Some points:
[-0.96 -1.05 -0.6   1.5   1.15 -0.5  -1.77 -0.4   0.64  0.85 -0.26  1.69  0.91  0.1  -0.45 -0.73 -0.48  1.17  0.13 -0.3  -0.65 -0.62 -1.83 -0.71]
[ 0.87  1.91 -0.27  0.09  0.11 -0.43 -0.8  -0.54  0.06  2.84  1.15 -0.83 -2.5  -1.09 -1.36 -0.91  0.87 -0.44  0.35  0.53 -1.83  1.78  1.21  1.47]
[-1.26 -1.01 -2.29 -0.26  0.96 -0.18 -1.82 -0.18 -0.15 -0.8  -1.74 -0.3  -1.05  1.35 -1.    0.48 -0.02 -0.86  0.48 -0.88 -0.01 -0.9  -0.62 -0.51]
[-0.49  1.6   1.07  0.38  0.   -0.7  -0.98  0.1  -1.37 -0.79 -1.58  0.96  0.91 -0.67 -0.31 -1.52 -1.37 -0.27  1.93 -1.34  0.9  -0.69 -0.21 -0.4 ]
[ 0.14 -0.85  1.03  0.6   2.68  2.91  0.41  1.21  1.55 -0.3  -1.08 -0.36 -0.97  0.5  -1.11  0.    0.06  1.48 -0.2  -0.79  0.53  0.09  1.41  2.23]
[-0.9   2.12 -1.08 -0.44 -0.4   0.7  -0.25  0.19  0.05  0.    0.51  0.97  0.27  1.83  2.03  1.34 -0.54  0.48  1.67  0.72 -0.25  0.52 -2.05 -0.09]
[-1.05 -0.84  0.94  0.91 -1.    0.29  0.35 -0.17  0.73 -0.98 -0.7  -0.57  0.67 -0.25 -0.34  1.    1.08  0.45 -0.24 -0.56 -0.03 -0.73  1.23  2.2 ]
[-0.68  0.19  1.23 -0.03 -1.53  0.62  0.11  1.96  1.34  0.19 -0.38  0.14  0.05  0.15 -0.37  0.97  0.16  0.11  0.04 -0.71 -0.91  0.41  1.4   1.44]
[-1.14 -1.47 -0.38 -0.05 -0.66 -0.52  0.46  0.42 -0.21 -0.53  0.01 -1.88 -0.56 -0.97  1.47  1.42 -0.85 -0.9  -1.27 -0.84 -0.01  0.46  0.29 -1.01]
[-0.12  0.07  2.29 -0.14 -1.11  0.02 -1.86 -0.26 -1.76 -1.48 -0.83 -1.01 -0.16  0.83 -0.88 -0.13 -0.72  0.76 -0.16  1.25 -2.64  0.21 -1.29 -1.09]
[ 0.18 -1.75 -1.42 -0.15  0.91  1.14  1.73  0.91 -0.08  0.84 -0.53  0.36 -0.38  0.67  0.5  -0.96  0.7  -0.01  1.77  0.04 -1.16 -0.36  0.78 -2.35]
[ 0.3   0.18  1.12 -1.95  0.45 -0.14  0.33  0.59 -1.34  0.72  1.01  1.59  0.   -1.8  -0.22  1.64  1.49 -1.09  0.59  1.67  1.18 -1.07 -0.99 -0.7 ]
[ 0.34  0.16 -1.53  0.22 -1.05  0.08 -0.54 -0.34  1.02  1.09  1.25 -0.75 -0.14 -1.01 -0.42  1.99  0.61 -0.74 -0.32  0.86  0.24  0.22  0.07 -1.29]
[-0.87  0.84  0.85 -0.06 -0.88 -0.3   1.09  0.41  1.91  0.31 -0.33  1.31 -2.43 -1.39  0.63 -0.66  0.24  0.04 -1.04 -1.44 -0.06  0.27  0.05 -1.83]
[ 2.55 -0.64 -0.75 -1.01 -0.29 -1.1  -1.85  0.19  0.94 -2.04 -0.08  2.55  0.23 -0.48  0.33  0.93  1.22  0.6  -0.51  0.93 -0.07  1.93  1.58  0.1 ]
[-1.59  0.03  1.79 -0.56 -1.3   0.13  0.66 -0.93 -0.3   0.36  1.68  1.2  -0.54  1.45 -1.37 -0.17 -0.88 -0.19  1.78 -0.28  0.42 -0.68 -0.84 -0.11]
[ 2.91  0.42 -0.24 -0.68 -0.16 -2.25  0.51 -0.05  0.8   1.97  0.16  0.06  1.38  2.14 -0.13 -0.03 -1.11 -1.77 -0.97 -0.49 -0.24 -2.22 -0.14  2.26]
[ 2.6   0.98  0.06  0.41  0.29 -0.3  -0.64 -0.92 -1.33 -1.51  1.03 -0.48 -0.43 -0.38 -0.45  1.19  2.25  0.66  1.23 -2.73 -1.36 -1.74 -1.44 -1.04]
[-0.83  1.41  0.23  0.44 -0.61 -0.59  0.35 -0.04  1.1  -1.33  0.99 -1.46  0.37  0.06 -0.02 -1.12  0.59  0.1  -1.42 -0.28  1.09 -0.02  0.56 -1.15]
[ 1.25 -1.21 -0.87 -1.73 -1.27 -0.35 -0.28  0.14 -1.56  0.68  1.19  1.71 -1.08 -0.59  0.73 -0.61 -1.14  1.93 -0.35 -0.74 -0.05 -0.16  1.05  2.7 ]
[ 0.31 -1.51  0.43  0.76  0.68  0.52  0.36  1.87 -0.41 -0.94  0.75 -1.5   0.33 -0.34  2.18 -0.31  0.82 -0.53  1.31  0.56  0.34  0.32 -1.59 -0.1 ]
[ 0.76 -0.91 -0.08 -0.04 -1.1  -0.18 -1.09 -0.88 -1.26 -1.   -0.94  0.22 -0.17 -1.24 -1.41 -1.94 -0.68 -0.86 -0.85  0.45  1.72  0.75 -1.42  0.5 ]
[-0.46 -1.51  0.42  0.38 -1.15  0.13 -0.52 -0.47  0.87  1.64 -0.72 -0.96  0.09  1.51  0.98 -0.99  1.02  0.    2.21  0.61  0.34 -0.91 -0.4  -0.63]
[ 1.73  0.19 -0.76 -0.36 -1.2   2.07 -0.74 -0.63  0.11  1.18  0.05 -0.84  0.6  -0.96 -0.16  0.73  1.23 -0.16 -0.33 -0.53  1.4   0.37 -0.74 -0.29]
[-0.15 -1.67  0.56 -1.21  0.54  0.3  -0.07  0.25  1.46 -0.04  1.28 -1.01  0.37 -0.15 -0.48 -0.26 -2.46 -1.45  1.3  -0.42 -0.52  0.34 -0.71 -0.57]
[-0.4  -1.57 -0.87  1.3  -0.02  0.12  1.9  -0.49 -0.38 -0.9   0.92 -0.91 -0.16 -0.44 -0.81  0.46 -0.92  1.67 -0.19 -0.18 -0.59  0.49  0.59  1.74]
[-0.86 -0.88  1.79  1.59  0.32 -0.56 -1.6  -0.74 -0.31  2.2   1.03 -0.08  0.45  0.29  1.92  0.05  0.57 -1.13 -0.95 -0.28 -0.45  0.59  1.72  0.78]
[-0.2   1.1  -0.22  0.28 -0.08 -0.39 -0.02  1.82  0.29  0.24 -0.04 -0.43 -1.22 -0.01 -0.18  0.94  0.55  0.51 -0.38  0.83  1.96 -0.7  -1.48 -0.45]
[ 1.72 -0.04 -0.2  -0.39 -0.96 -0.34  1.77  0.48 -0.34 -0.32 -1.64 -0.68 -1.67  0.72  0.69 -0.26 -0.19  1.18 -1.88  0.2  -0.01  0.24 -0.27 -1.53]
[ 1.07  1.86 -0.8   1.4  -0.38  0.13  0.08  0.04  0.34 -1.86 -0.05  0.6  -0.97  0.12  0.64 -0.64 -1.59 -1.14  3.16  1.99  0.6  -0.67  0.61 -0.36]
[-0.77  1.38 -0.12 -1.04  0.63 -1.87  0.06  1.31  0.47 -0.08 -0.78 -1.61  0.96  0.3  -0.38  0.3  -0.04  0.68 -0.27 -0.37 -0.36  1.33  1.21  0.26]
[-0.56 -1.55  0.4   0.71 -0.55 -1.34  2.13 -1.13  1.75 -0.74 -0.6  -0.08  0.24 -0.2  -0.41 -0.15  1.64 -0.42  0.72  0.13  0.83  1.16 -1.69 -0.15]
[ 0.37  0.39 -0.26 -1.32 -0.68  1.11 -0.71 -0.91  0.49 -0.91  1.11  0.55  2.36 -0.01 -1.17 -1.23 -0.68  0.41 -1.17  0.5  -0.79 -0.19  1.19 -1.34]
[-0.81 -0.85 -0.68 -1.5   1.78 -0.29  0.7  -0.67 -0.26  0.27 -1.93 -0.75  1.11 -2.13 -0.31 -0.02 -1.46 -0.49  1.   -0.42 -0.66 -0.45 -0.33 -1.07]
[-0.53 -0.65 -0.38 -0.6   3.9   0.44 -0.07 -0.42 -0.98  0.15  1.49  0.44  0.24  2.24 -0.47 -0.71 -0.03 -0.42 -0.77  0.07  1.69  1.91  0.16 -0.85]
[-1.56  0.89 -0.39  0.1  -0.66 -0.96  0.82  2.35 -1.16  0.25  0.15 -0.63  0.5  -0.36 -1.11 -0.48  1.94  0.52 -0.26  0.01 -0.24 -0.27  1.96  0.95]
[-1.28 -0.8  -1.45 -0.48  1.08  1.28 -1.13 -0.96 -0.72 -0.75  0.79  0.49 -0.38 -0.36  0.51 -1.56 -0.85 -0.66 -1.87 -0.41 -1.25 -1.69 -0.35  1.01]
[-0.57 -0.42  0.85  0.15  3.16 -0.1   1.14 -0.32  0.91 -1.3  -0.32  0.08 -0.72 -0.77  1.4   1.    1.36  0.18 -1.01  1.34 -1.07 -1.28  0.48  2.02]
[-0.39  1.36  0.56 -0.8  -0.84  0.35 -0.62 -1.32 -0.64 -0.18 -0.49  0.11  0.01  1.4   1.37  0.23  0.86 -0.07 -0.36  1.22  2.01 -0.63  0.62 -0.53]
[ 1.21  1.5   0.06 -0.11  0.15 -0.23  0.02 -0.64  0.22  1.97  0.14 -0.78  0.61 -1.39 -0.15  0.07 -1.16  3.1   0.46  0.62  2.04  0.12 -0.05 -0.6 ]
[-0.38  1.98 -0.11  0.16 -0.45  0.26  0.44 -2.21 -1.59 -0.54 -1.09  1.43  0.36  0.76  1.72  1.04  0.71 -1.18 -0.47 -1.16 -0.45  2.23  1.42  1.27]
[-0.07 -1.27  0.72  3.25  0.06  0.31 -0.02  0.02 -1.55  0.86 -0.04  1.57  0.69  0.77 -1.07  1.01 -1.82 -0.53 -1.05  0.65  0.44  0.32  0.6  -1.43]
[ 0.56  1.9  -0.64  0.25 -0.5   0.71  1.95  1.4   0.63  0.7  -0.52 -0.14  1.83 -0.22 -0.54 -1.38 -0.99 -0.73 -1.82 -0.02 -2.05 -0.09 -1.73  1.24]
These points spread out most along one direction. Take the direction at right angles to it along which they spread out most. Then take the direction at right angles to both along which they spread out most. Go by this last direction. How far along it is each point below, from 0 to 99? The average is 50, and the first point in the table lies past the average. One standard deviation of the points above along it is 16.
[ 0.37  0.39 -0.26 -1.32 -0.68  1.11 -0.71 -0.91  0.49 -0.91  1.11  0.55  2.36 -0.01 -1.17 -1.23 -0.68  0.41 -1.17  0.5  -0.79 -0.19  1.19 -1.34] 75
[-0.56 -1.55  0.4   0.71 -0.55 -1.34  2.13 -1.13  1.75 -0.74 -0.6  -0.08  0.24 -0.2  -0.41 -0.15  1.64 -0.42  0.72  0.13  0.83  1.16 -1.69 -0.15] 22
[-0.83  1.41  0.23  0.44 -0.61 -0.59  0.35 -0.04  1.1  -1.33  0.99 -1.46  0.37  0.06 -0.02 -1.12  0.59  0.1  -1.42 -0.28  1.09 -0.02  0.56 -1.15] 35
[ 0.56  1.9  -0.64  0.25 -0.5   0.71  1.95  1.4   0.63  0.7  -0.52 -0.14  1.83 -0.22 -0.54 -1.38 -0.99 -0.73 -1.82 -0.02 -2.05 -0.09 -1.73  1.24] 61
[ 0.3   0.18  1.12 -1.95  0.45 -0.14  0.33  0.59 -1.34  0.72  1.01  1.59  0.   -1.8  -0.22  1.64  1.49 -1.09  0.59  1.67  1.18 -1.07 -0.99 -0.7 ] 38
[-0.12  0.07  2.29 -0.14 -1.11  0.02 -1.86 -0.26 -1.76 -1.48 -0.83 -1.01 -0.16  0.83 -0.88 -0.13 -0.72  0.76 -0.16  1.25 -2.64  0.21 -1.29 -1.09] 64
[-0.68  0.19  1.23 -0.03 -1.53  0.62  0.11  1.96  1.34  0.19 -0.38  0.14  0.05  0.15 -0.37  0.97  0.16  0.11  0.04 -0.71 -0.91  0.41  1.4   1.44] 40
[ 1.21  1.5   0.06 -0.11  0.15 -0.23  0.02 -0.64  0.22  1.97  0.14 -0.78  0.61 -1.39 -0.15  0.07 -1.16  3.1   0.46  0.62  2.04  0.12 -0.05 -0.6 ] 44
[-0.87  0.84  0.85 -0.06 -0.88 -0.3   1.09  0.41  1.91  0.31 -0.33  1.31 -2.43 -1.39  0.63 -0.66  0.24  0.04 -1.04 -1.44 -0.06  0.27  0.05 -1.83] 27
[ 1.25 -1.21 -0.87 -1.73 -1.27 -0.35 -0.28  0.14 -1.56  0.68  1.19  1.71 -1.08 -0.59  0.73 -0.61 -1.14  1.93 -0.35 -0.74 -0.05 -0.16  1.05  2.7 ] 79
[-1.05 -0.84  0.94  0.91 -1.    0.29  0.35 -0.17  0.73 -0.98 -0.7  -0.57  0.67 -0.25 -0.34  1.    1.08  0.45 -0.24 -0.56 -0.03 -0.73  1.23  2.2 ] 41
[ 0.76 -0.91 -0.08 -0.04 -1.1  -0.18 -1.09 -0.88 -1.26 -1.   -0.94  0.22 -0.17 -1.24 -1.41 -1.94 -0.68 -0.86 -0.85  0.45  1.72  0.75 -1.42  0.5 ] 70
[-1.56  0.89 -0.39  0.1  -0.66 -0.96  0.82  2.35 -1.16  0.25  0.15 -0.63  0.5  -0.36 -1.11 -0.48  1.94  0.52 -0.26  0.01 -0.24 -0.27  1.96  0.95] 36
